(in the rows, 128 means zero)
D: rows in several groups, each row roughly a mix of its group's directions:
D (156 x 15):
[[131 147 133 172 144 131  84 135 122 168 154 133 166 115 111]
 [150 154 128 140 136 108 113 118 181 138 111 156 119 141  78]
 [142 133  91  99 149 112  96 118 134 151 163 150  88 129 102]
 [119 132 137 111  92 167  81 109 154 134 124 121  82 133 120]
 [160 139 148 102  91 157 148 138 118 135 108  82 117 144 156]
 [136 116 134 138 158  94 181 154  97 149 112 139 159 130 117]
 [129 129 110 176 122 131 122 162 107 143 115 123  94  73 129]
 [113 116 156 159 105 159 147 141 134  96  91  91 136 117 152]
 [ 92 119  94 136 104 140  89 148 138 131 156 152 116 149  90]
 [129 117 163 167 117 130 143 162 156 133  78 120 145 155 135]
 [110 150 162 173 104 140 142 124 134  86  98 111 152 117 141]
 [136 125 137 178 134 128 138 152 102 147  93 146 103  82 138]
 [120 142 140 170 123 153 141 157 105 160 109 134 103  80 137]
 [103  91 118 137 148 120  90 120 140  96 141 158 163 105 103]
 [178  96 128 135 127 108 157 113 122 110 181 122 148 131 138]
 [133 152 153 122  81 145 146 133 104 126 103  90 114 161 155]
 [169  81 121 140 125 112 177 122 108 103 141 120 145 147 116]
 [147 130 174 120 139  91 175 110 115 128 120 108 146 118 162]
 [146 123 139  74  94 117 140 120 145  89 107 117  94 124 147]
 [150 128 113  91 164 127 110 125 118 146 173 149 119 103  90]
 [169 108 128 106 125 142 146 109 114 114 188 138 131 156 149]
 [183  88 129 152 112 109 153 103 104 137 152 112 132 115 124]
 [157  84 105 129 123 116 157 157 156 124 143  87 151 144 120]
 [ 98 173 147 138 163 144 112 128 132 100 115 133  90 100 150]
 [144 121 122 113 102  92 136 128 112  70 127  99  91 137 144]
 [139 154 137 173 121 121 124 159  96 160 102 131  99  93 135]
 [129 104 145  68 111 141 115  96 159 115 141 121 140 161 113]
 [121 135 105 134 104 166  79 111 141 108 147 103  89 145 135]
 [100 132 147  93 145 155  96 100 159 116 143 119 151 163 147]
 [ 87 112  90 146  98 147  86 135 144 124 153 133 106 139 105]
 [114 115 147 169 135 168 133 134 128 102  84 112 164 111 142]
 [144 104 130 136 170  86 167 168 124 138 143 150 142 138 120]
 [175 141 137 122  75 131 156 131 136 164 120 102 115 137 144]
 [143 132 179 171 120 112 143 120 142 108  85 117 153 116 137]
 [104 117 102 139 171 105  94 109 138 103 137 169 131 107 106]
 [107 133 124 156 135 144 105 176 121 156 111 127  88  88 126]
 [120 126 169 117 164 111 134 141 181 118 110 130 132 133  85]
 [131 116 139 167 126 138 159 113 158 120 115 103 163  90 163]
 [ 95  97 113 122 153  97  87 129 131 110 148 165 121 132  95]
 [124 132 124 108  91 158  79 116 158 116 141 110  87 142 119]
 [105 134  98 115 100 158 106 130 156 117 130 130  75 149 102]
 [ 77 159 120 126 149 109 101 138 149 141  77 138 131 122 114]
 [127 149 122 126  84 150 147 121  82  90 134 107 135 105 156]
 [ 78 169 117 138 136 138 110 137 137 144  77 146 106 130 119]
 [125 111 145 142 171  86 166 145 146 152 142 134 166 130 117]
 [172  88 134 136 110 127 136 122 152 102 183 114 115 139 127]
 [116 129 130 134 170  93 168 149 106 159 110 143 166 123 121]
 [126 178 155 159 142 101  99 129 141 103 110 140  91 140 123]
 [183  94 133 160 110 119 150 127 119 131 170 109 110 142 122]
 [130  98 107 108  83 155 147 121  90 143 126 133 124 135 174]
 [137 146 120 173 128 121 131 148  82 171 112 120 112  92 133]
 [121  98 121 122 138 119 192 141 124 150 156 156 160 137 121]
 [ 96 167 160 135 134 139 109 112 100 100 109 154  94 104 138]
 [122 128 118 189 139 132 141 158 115 153 111 141  88 100 126]
 [126  97 137 112 126 131 150 158 169 173 135 134 154 165 143]
 [106 146 128  86 122 157 152 107  88 111 125 114 131 103 168]
 [143 127 114 158 166  95 112 139 172 118 136 123 116 133  81]
 [117 149 123 188 127 136 129 154 101 160 102 111 104 104 128]
 [119 143 155 168 169 105 119 139 154 131 106 136 125 159  89]
 [102 189 129 147 147 153 124 101 105 115 104 147 107 113 134]
 [154 132 160 107 128 102 179 111  99 137 121 109 145 121 165]
 [162  75 139 130 120 136 164 131 140 103 176 118 135 129 127]
 [134 122 112 134 161  78 171 128 128 121 129 167 162 112 127]
 [129 173 121 123  99 168 146 133 108 126 110  96  96 147 154]
 [ 95 122 106 142 100 162  81 150 146 115 145 135 122 143  93]
 [124 131 120 147 160  79  92  96 145 115 113 168 139 136 119]
 [141 148 166 129 105 170 152 136 121 130 124  70 124 125 149]
 [158 139 161 115 151  95 178 111 119 121 116 122 145 102 157]
 [133 130 152 186 102 136 117 122 132 103  74 130 136 114 117]
 [185  94 138 126  98 126 138 109 117 119 171 100 128 138 127]
 [ 96 167 129 128 126 148 107 107  93  88 124 127  98  97 144]
 [ 97 108 123 132 173 101  96 126 146  99 147 161 133 114 100]
 [170 127 161 117 149 108 157 102  98 128  94 121 148 108 153]
 [116 124 119 107 103 184  93 115 141 110 132 134  82 142 133]
 [151  82 108 147 118  94 149 128  91 132 119 121 117 174 130]
 [ 99 119 134 143 175 104 128 157 166 147 156 136 140 155 107]
 [133 120  88 103  92 123 142 110 105  78 135 107  98 120 139]
 [133  90 151  75 137 129 130 106 149 100 128 133 158 164 125]
 [ 86 168 139 127 173 146 130 136 175 130 123 148 113 128 127]
 [148  71 109 133 120 136 142 151 148 169 134 114 160 152 123]
 [171  94 127 132 110 138 158 123 116 104 181 103 136 140 133]
 [105 142 149 161 134 149 131 124 122  85  75 108 136 134 157]
 [ 86 149 141 154 112 146 131 144 141  92  95 105 122 162 155]
 [154  97 106 144 144 122 150 147 154 168 148 120 171 139 106]
 [132 116 157 123 151 109 179 129 109 170 108 155 158 121 120]
 [106 129 153 151  95 142 147 129 124  80  96 109 160 125 156]
 [110 133 114 120  82 168 155 142 113 122 139 116 138 133 181]
 [125 118 153  84 124 126 120  90 162 109 146 111 176 140 131]
 [106 181 153 149 130 142  99 137 137  99 108 124  94 126 156]
 [117 113 117 168 183 129 120 132 148 121  99 118 103 142  91]
 [133  98 146  74 135 132 121  95 156 117 159 130 156 154 130]
 [125 110 143 139 181  80 149 158 133 140 110 150 155 129 124]
 [152  94 105 156 156 133 154 137 108 106 178 123 131 150 147]
 [143 155 149 133 172  79 121 131 163 132 114 123 121 162 110]
 [113 116 130 149 115 161  87  90 170 130 130 126  86 128 129]
 [112 144 167 159 113 141 144 127 145  86 109 106 170 118 148]
 [ 87 119 106 120 170 103  98 133 137 101 147 166 122 134 106]
 [139 128 128 156 121 128 111 149 145 188 151 139 173 152 126]
 [127 160 123 156 169 135 132 136 159 171 145 150 162 121 109]
 [119 143 142 146 153  92 112  94 145 120 176 141 139  95 103]
 [131 135  98  85 146 113 130 121  93 157 171 148  99 130 114]
 [132 117 107  73 152 123 118 144 141 150 183 133 114 135 113]
 [128 164 159 124 158 127 141 134 107 136 151 123 177 147 168]
 [132 127 105 129 170  96 170 124 124 131 166 159 157 146 134]
 [122 160 140 150 161 130 108 129 158 174 136 155 159 130 100]
 [165  98 141 105 106 105 150 130 140 159 126 124 172 154 105]
 [168  70 136 140 108 155 151 122 115 115 159 114 115 114 131]
 [157 154 142 126 100 137 154 141 113 152  85 110 112 167 152]
 [122 103 106  86 117 113 152 118 116  79 135 119  86 117 142]
 [ 90 117 109 132 161 115  88 116 141 109 168 154 135 115 100]
 [147  94 139 149 137 113 134 162 162 147 136 104 168 152  99]
 [ 84 137 153 158 117 151 149 149 130  91 106 111 160 140 148]
 [149 151 114  83 130  95 130 109  98 160 144 137 102 163 137]
 [138 131 128 184 146 123 139 139 112 170 129 155  95  98 139]
 [107 117 113 138 179 105 117 102 116  96 126 164 141  92 120]
 [127  98  83  89 145 130 124 125 120 162 176 132 109 118 127]
 [138 134 146 128 166  86 119 142 184 128 140 145 120 129  94]
 [160 134 167 109 135 109 176 114 111 137 121 105 154 118 163]
 [109 114 101 140 174 106  91 104 145 120 150 162 138 109 109]
 [140 124 128 150 169  78 108 120 140 125 129 138 116 139  74]
 [130 118 159  81 105 114 132 123 130  85  98 113  91 133 146]
 [105 177 150 143 141 148  93 117 119  96 107 125 100 100 134]
 [139 155 153 162 129 121 125 153 110 162 111 149 110  78 149]
 [129 129 115 152 160 159 126 124 161 181 112 156 145 127 100]
 [129 106 147 125 174 115 171 135 109 143 135 146 177 117 145]
 [140 123 121  96  70 150 138 119 113 131 119 141 110 126 179]
 [142  81 132 104 128 107 154 130 107 171 138 126 164 158 134]
 [131 104 122  60 109 131 121 117 149  93 148 118 148 144 112]
 [114 140 130 185 151 131 149 163 122 144 114 152 108  92 142]
 [ 75 181 115 112 140 126 121 147 133 132  87 147 134 127 123]
 [125 129 148 160 127 147 159 122 142 104  93 103 164 108 168]
 [136 123 134 121  77 155 149 122  79 130 112 123 137 131 174]
 [122 139 111  91 115 131 146 111 113  71 125 106  94 104 149]
 [149 130 105 101 141 125 122 127 148 171 188 129 107 115 108]
 [139  88  73 137 140 131 164 113 106 149 144 138 144 124 102]
 [162 134 156 126  87 144 173 141 115 154 111  95 133 131 149]
 [124 123 132 118  65 148 108 122  81 110 142 117 138 108 150]
 [114 115 139 175  73 139 143 122 142 117 103 103 147 124 155]
 [138  71  78 116 119 137 137 135 152 152 139 108 139 152 116]
 [131 154 121 120  85 170 156 127 118 148 117 133 142 136 180]
 [127 121 166 132 164  87 128 139 161 141 129 162 130 139  87]
 [154 112 119  72 159 129 124 145 120 166 165 131 113 131 109]
 [128 132 120 138 103 143  82  90 162 102 120 127  87 153 127]
 [ 81 183 132 133 151 125 105 129 140 141  91 149 136 123 143]
 [116 103 136 121 172 111 127 147 189 130 126 129 118 142  91]
 [126 143 132 108  69 159 129 111  85 119 120 125 134 118 163]
 [141 107 111  94 112 130 146 125 120  80 116  84  99 115 154]
 [142 163 150  95 131 174 141 152 121 133 132  84 113 148 140]
 [123 125 149 135 163  95 169 162 111 141 104 128 173 132 122]
 [109 123 157 144 169  92 130 143 158 128 128 166 110 147  95]
 [121  98 137 111 158 103  95 114 131 104 161 151 155 101  97]
 [130 134 107 111  99 181 111 110 126  89 151 141  96 124 152]
 [155 141 156 113 106 136 157 144 101 138  81 109 126 163 153]
 [107 125 125 141 177  88 116 111 136  92 131 164 126  98 113]
 [103 125 128 167 122 147 126 124 124  92  70 130 157 137 153]
 [ 75 179 106 123 143 140 116 135 124 136  91 155 124 120 134]]
which group is each row in? (one row of each group first):
[107 134 138 166 107 145 113 141 135  99  68 124 127 160 137]
W
[119 151 113 125  89 180  96  98 123 107 137 107 108 118 147]
R
[124 139 170 157 154 128 126 146 151 171 126 168 155 131 110]
H

[140 137 124 117  78 169 112 117 142 109 144 133  75 141 125]
R
[122 108 125  85 135 115 124 101 157 104 137 118 156 181 110]
R
[156  77 115 141 137  95 152 161 120 134 158 104 141 140 147]
H
[137 127 174 151 138 141 156 122 125 114  90  91 153 116 162]
W
[121 132 145 156 189 104 129 135 156 139 118 142 129 141  84]
H
[ 94 164 124 134 141 119 127 111 106 103 120 160  73 137 150]
H
[112 128 108 155 141  78 101  97 134 110 124 175 121 119 110]
W
[130 128  97 103 147  94 136 118 151  98 175 130 159 158 125]
R
[ 92 170 130 153 155 159 101 123 112 105 119 121 103 101 147]
H
[110 138 135 182 149 140 108 144 118 143  94 136 107  89 152]
R
[139  73 130 117 118 104 140 115  93 151 124 128 156 158  95]
H
